In the data rows, the value 128 means zero.
Here are some points, one per row:
[130, 104, 093, 137, 146, 172, 119, 126, 111, 165, 159, 127, 162, 145, 135,
 145, 116, 120, 134, 117, 105, 119, 143, 136, 131, 123, 135, 128, 141, 118,
 150, 101]
[170, 116, 128, 126, 135, 156, 159, 148, 129, 150, 078, 165, 103, 128, 135,
 170, 094, 144, 110, 106, 106, 160, 120, 135, 102, 101, 099, 172, 134, 111,
 093, 155]
[124, 139, 170, 103, 169, 123, 093, 119, 102, 142, 140, 138, 124, 125, 083,
 105, 113, 113, 116, 113, 089, 135, 105, 105, 113, 136, 133, 122, 161, 136,
 126, 078]
[146, 119, 147, 159, 104, 129, 132, 118, 156, 139, 073, 139, 109, 140, 167,
 114, 143, 084, 101, 127, 108, 116, 128, 156, 169, 171, 162, 124, 128, 178,
 146, 127]
[155, 108, 105, 125, 117, 121, 089, 142, 143, 099, 135, 110, 135, 127, 130,
 114, 150, 107, 085, 119, 149, 145, 082, 105, 169, 112, 112, 109, 159, 104,
 116, 167]
[110, 155, 166, 144, 153, 120, 163, 141, 151, 112, 168, 161, 157, 125, 113,
 126, 117, 128, 126, 150, 133, 151, 124, 154, 105, 141, 127, 159, 162, 152,
 141, 134]
[089, 100, 104, 113, 155, 155, 114, 092, 147, 091, 089, 162, 125, 160, 123,
 128, 116, 105, 121, 165, 129, 150, 109, 093, 109, 137, 103, 102, 142, 174,
 148, 117]
[152, 154, 136, 164, 146, 104, 156, 107, 162, 138, 153, 130, 150, 162, 136,
 104, 155, 129, 144, 127, 160, 140, 168, 138, 107, 146, 154, 143, 123, 134,
 153, 135]
[101, 083, 102, 142, 135, 164, 147, 122, 142, 120, 149, 110, 116, 108, 119,
 127, 134, 136, 137, 127, 112, 133, 089, 158, 152, 130, 132, 142, 101, 123,
 130, 122]
[116, 134, 153, 135, 130, 127, 136, 110, 138, 117, 163, 148, 093, 104, 125,
 109, 120, 130, 135, 106, 100, 149, 098, 150, 141, 128, 124, 125, 092, 122,
 156, 162]
[106, 123, 148, 116, 120, 115, 101, 129, 134, 150, 118, 102, 166, 144, 124,
 131, 112, 134, 113, 087, 128, 166, 145, 145, 140, 097, 090, 136, 101, 118,
 086, 128]
[086, 137, 098, 135, 112, 087, 179, 186, 113, 087, 126, 175, 157, 096, 186,
 100, 122, 101, 080, 099, 117, 097, 131, 152, 120, 139, 109, 091, 140, 092,
 102, 104]
[148, 152, 132, 152, 160, 119, 146, 142, 096, 124, 137, 142, 167, 136, 124,
 125, 133, 140, 150, 145, 155, 154, 140, 123, 161, 156, 132, 172, 170, 095,
 164, 151]
[144, 142, 116, 119, 168, 118, 170, 167, 156, 112, 148, 082, 087, 159, 115,
 119, 139, 083, 167, 110, 114, 136, 159, 117, 107, 174, 105, 119, 159, 143,
 076, 135]
[171, 147, 129, 134, 108, 125, 134, 126, 147, 146, 136, 140, 140, 100, 100,
 123, 139, 100, 150, 155, 155, 174, 112, 124, 113, 135, 103, 129, 141, 147,
 123, 158]
[157, 144, 103, 170, 174, 084, 083, 145, 155, 155, 129, 162, 152, 125, 124,
 152, 099, 153, 139, 163, 103, 078, 089, 087, 123, 122, 162, 118, 094, 139,
 088, 137]
[103, 122, 131, 135, 093, 147, 123, 128, 148, 096, 165, 109, 178, 112, 112,
 135, 113, 102, 142, 115, 130, 130, 145, 114, 096, 101, 176, 118, 137, 143,
 093, 159]
[158, 090, 122, 135, 113, 140, 100, 158, 106, 136, 146, 135, 102, 112, 156,
 163, 158, 114, 163, 122, 120, 128, 138, 138, 094, 134, 142, 105, 150, 095,
 154, 165]
[142, 170, 110, 081, 094, 136, 149, 122, 140, 160, 165, 091, 140, 127, 151,
 166, 121, 118, 078, 186, 107, 148, 122, 114, 105, 143, 130, 124, 105, 096,
 147, 092]
[092, 129, 119, 175, 153, 099, 099, 163, 075, 154, 133, 107, 094, 114, 170,
 131, 089, 145, 145, 145, 177, 145, 130, 108, 109, 129, 117, 127, 122, 170,
 148, 085]
[149, 102, 127, 113, 111, 124, 122, 134, 108, 143, 138, 111, 119, 121, 147,
 093, 123, 154, 122, 118, 117, 107, 109, 139, 091, 114, 158, 131, 139, 150,
 119, 149]
[155, 122, 111, 125, 134, 161, 138, 129, 115, 110, 122, 136, 148, 079, 099,
 106, 148, 173, 144, 112, 134, 095, 145, 125, 186, 166, 103, 109, 142, 126,
 112, 119]
[128, 133, 125, 159, 151, 157, 137, 084, 141, 149, 130, 151, 118, 150, 146,
 132, 118, 140, 112, 120, 098, 123, 156, 128, 123, 142, 143, 091, 127, 120,
 153, 158]
[151, 163, 160, 113, 095, 149, 112, 148, 125, 142, 120, 157, 130, 134, 096,
 134, 118, 148, 129, 168, 144, 118, 160, 133, 162, 169, 092, 104, 143, 119,
 131, 130]
[166, 124, 131, 126, 106, 141, 109, 127, 148, 105, 122, 114, 147, 083, 162,
 103, 125, 117, 154, 109, 108, 090, 113, 116, 093, 121, 080, 151, 082, 156,
 151, 107]
[106, 120, 146, 101, 124, 094, 177, 114, 083, 145, 116, 134, 135, 167, 091,
 152, 196, 157, 102, 122, 144, 089, 080, 117, 085, 123, 095, 147, 117, 168,
 117, 164]
[097, 119, 123, 138, 106, 145, 114, 118, 129, 154, 156, 112, 138, 113, 117,
 139, 095, 123, 147, 124, 101, 106, 122, 108, 146, 143, 108, 151, 145, 143,
 117, 140]
[132, 099, 099, 157, 073, 098, 140, 164, 124, 111, 131, 138, 120, 172, 119,
 167, 129, 169, 125, 121, 096, 150, 137, 091, 165, 138, 139, 131, 104, 160,
 111, 091]
[124, 081, 111, 098, 156, 100, 156, 101, 163, 148, 130, 084, 119, 097, 135,
 110, 103, 175, 114, 183, 133, 159, 148, 159, 126, 097, 093, 082, 149, 131,
 102, 131]
[087, 125, 083, 125, 113, 094, 098, 090, 116, 135, 127, 164, 091, 097, 091,
 111, 121, 094, 100, 149, 159, 111, 175, 139, 107, 181, 135, 185, 105, 083,
 081, 162]
[099, 137, 120, 152, 132, 140, 097, 102, 116, 168, 135, 119, 130, 135, 132,
 132, 151, 136, 135, 103, 092, 137, 136, 145, 125, 125, 115, 132, 123, 118,
 142, 122]
[117, 133, 175, 113, 137, 134, 118, 139, 102, 127, 130, 120, 147, 111, 174,
 125, 136, 152, 101, 137, 119, 131, 129, 085, 159, 115, 125, 153, 119, 115,
 145, 157]
[140, 104, 138, 097, 121, 078, 179, 081, 128, 124, 116, 131, 112, 099, 101,
 144, 092, 137, 138, 091, 140, 125, 105, 099, 142, 121, 187, 114, 120, 097,
 138, 096]
[115, 124, 139, 177, 149, 150, 130, 109, 093, 106, 092, 116, 149, 122, 108,
 106, 132, 136, 109, 133, 126, 158, 106, 155, 097, 135, 125, 120, 106, 091,
 133, 086]
[134, 154, 115, 146, 102, 117, 118, 114, 129, 127, 117, 104, 151, 109, 138,
 113, 153, 154, 129, 113, 145, 140, 121, 118, 100, 113, 151, 087, 128, 120,
 110, 139]
[162, 131, 134, 121, 144, 137, 128, 099, 120, 126, 108, 088, 154, 130, 158,
 152, 116, 119, 097, 111, 147, 108, 128, 125, 125, 116, 109, 143, 125, 161,
 098, 137]
[120, 094, 169, 155, 122, 139, 120, 121, 120, 111, 149, 123, 103, 124, 128,
 142, 131, 124, 122, 158, 106, 116, 121, 118, 123, 168, 132, 132, 112, 117,
 149, 133]
[098, 108, 126, 109, 112, 144, 151, 134, 131, 160, 115, 121, 116, 140, 146,
 119, 132, 116, 131, 147, 111, 121, 089, 127, 143, 141, 160, 143, 135, 128,
 142, 137]
[094, 095, 166, 086, 150, 085, 085, 172, 168, 135, 090, 100, 164, 169, 147,
 161, 105, 129, 166, 097, 142, 130, 108, 168, 128, 174, 131, 115, 109, 106,
 155, 156]
[147, 160, 127, 134, 107, 075, 111, 139, 119, 088, 145, 100, 086, 162, 119,
 113, 117, 130, 130, 132, 120, 119, 125, 158, 134, 107, 104, 165, 134, 129,
 136, 137]
[142, 135, 140, 095, 132, 171, 099, 145, 145, 127, 142, 151, 102, 152, 127,
 103, 136, 164, 120, 158, 160, 106, 117, 182, 141, 112, 182, 155, 149, 141,
 085, 086]
[137, 139, 069, 093, 097, 141, 127, 164, 117, 107, 092, 109, 121, 136, 088,
 070, 090, 157, 113, 118, 105, 126, 164, 107, 094, 118, 131, 139, 104, 132,
 191, 134]
[140, 135, 143, 134, 134, 105, 128, 118, 155, 113, 136, 149, 142, 157, 117,
 100, 146, 105, 134, 154, 113, 148, 144, 124, 149, 067, 133, 151, 140, 115,
 123, 124]
[130, 098, 145, 068, 146, 117, 142, 129, 083, 148, 148, 178, 131, 134, 153,
 129, 149, 086, 158, 142, 117, 154, 176, 124, 164, 090, 136, 100, 069, 147,
 137, 137]
[120, 137, 142, 137, 167, 152, 129, 155, 140, 116, 134, 091, 106, 137, 103,
 155, 162, 156, 076, 116, 114, 128, 144, 113, 136, 126, 152, 114, 104, 130,
 158, 145]
There is one direction along which these points spread out most. Take the direction at right angles to it along which they spread out most. Then take the direction at right angles to both along which they spread out most. Go by this last direction. Where along it does each point below lie, from 0 to 99? 50 is the average, and the first point above lies past it. One standard deviation of the points above along it is 16.
[074, 193, 104, 111, 117, 146, 124, 097, 144, 097, 108, 129, 093, 120, 162,
 150, 139, 144, 187, 152, 114, 112, 099, 108, 131, 106, 109, 117, 144, 097,
 120, 117] 58
[158, 114, 115, 113, 096, 097, 131, 089, 118, 099, 141, 157, 163, 150, 091,
 176, 111, 117, 142, 134, 158, 084, 131, 170, 141, 126, 094, 103, 142, 120,
 150, 101] 50
[123, 134, 168, 118, 103, 154, 140, 105, 103, 121, 106, 127, 106, 145, 155,
 114, 090, 156, 132, 123, 145, 106, 149, 131, 131, 102, 133, 121, 149, 126,
 112, 166] 45
[127, 128, 142, 114, 115, 166, 114, 147, 162, 129, 152, 160, 128, 148, 133,
 095, 155, 141, 138, 078, 188, 135, 116, 075, 104, 143, 118, 117, 112, 101,
 101, 095] 50
[158, 150, 103, 109, 145, 135, 104, 084, 084, 090, 141, 106, 111, 146, 157,
 145, 112, 098, 109, 101, 128, 127, 107, 127, 123, 146, 150, 127, 119, 134,
 115, 133] 52
[139, 151, 102, 143, 146, 106, 161, 115, 149, 171, 150, 138, 147, 147, 154,
 091, 156, 131, 159, 128, 153, 150, 125, 148, 154, 136, 116, 162, 144, 153,
 137, 104] 44
[107, 145, 120, 101, 123, 108, 092, 128, 159, 102, 091, 149, 113, 063, 121,
 183, 174, 159, 113, 101, 126, 152, 170, 150, 130, 118, 169, 142, 170, 178,
 134, 095] 53
[133, 148, 140, 140, 146, 148, 141, 156, 078, 101, 070, 101, 161, 122, 099,
 116, 145, 097, 177, 168, 121, 158, 138, 150, 134, 123, 160, 115, 096, 103,
 088, 117] 52
[100, 156, 105, 150, 133, 163, 130, 165, 116, 163, 141, 138, 094, 116, 108,
 152, 096, 091, 108, 113, 176, 104, 114, 163, 156, 104, 134, 088, 104, 153,
 153, 153] 61
[130, 094, 127, 159, 135, 143, 148, 136, 161, 118, 109, 110, 103, 121, 119,
 147, 159, 108, 148, 147, 144, 075, 160, 091, 135, 078, 111, 153, 143, 095,
 147, 106] 55
[127, 116, 165, 138, 103, 114, 126, 126, 122, 161, 111, 115, 109, 108, 100,
 099, 124, 087, 109, 107, 129, 119, 124, 098, 120, 111, 110, 113, 153, 113,
 133, 091] 55
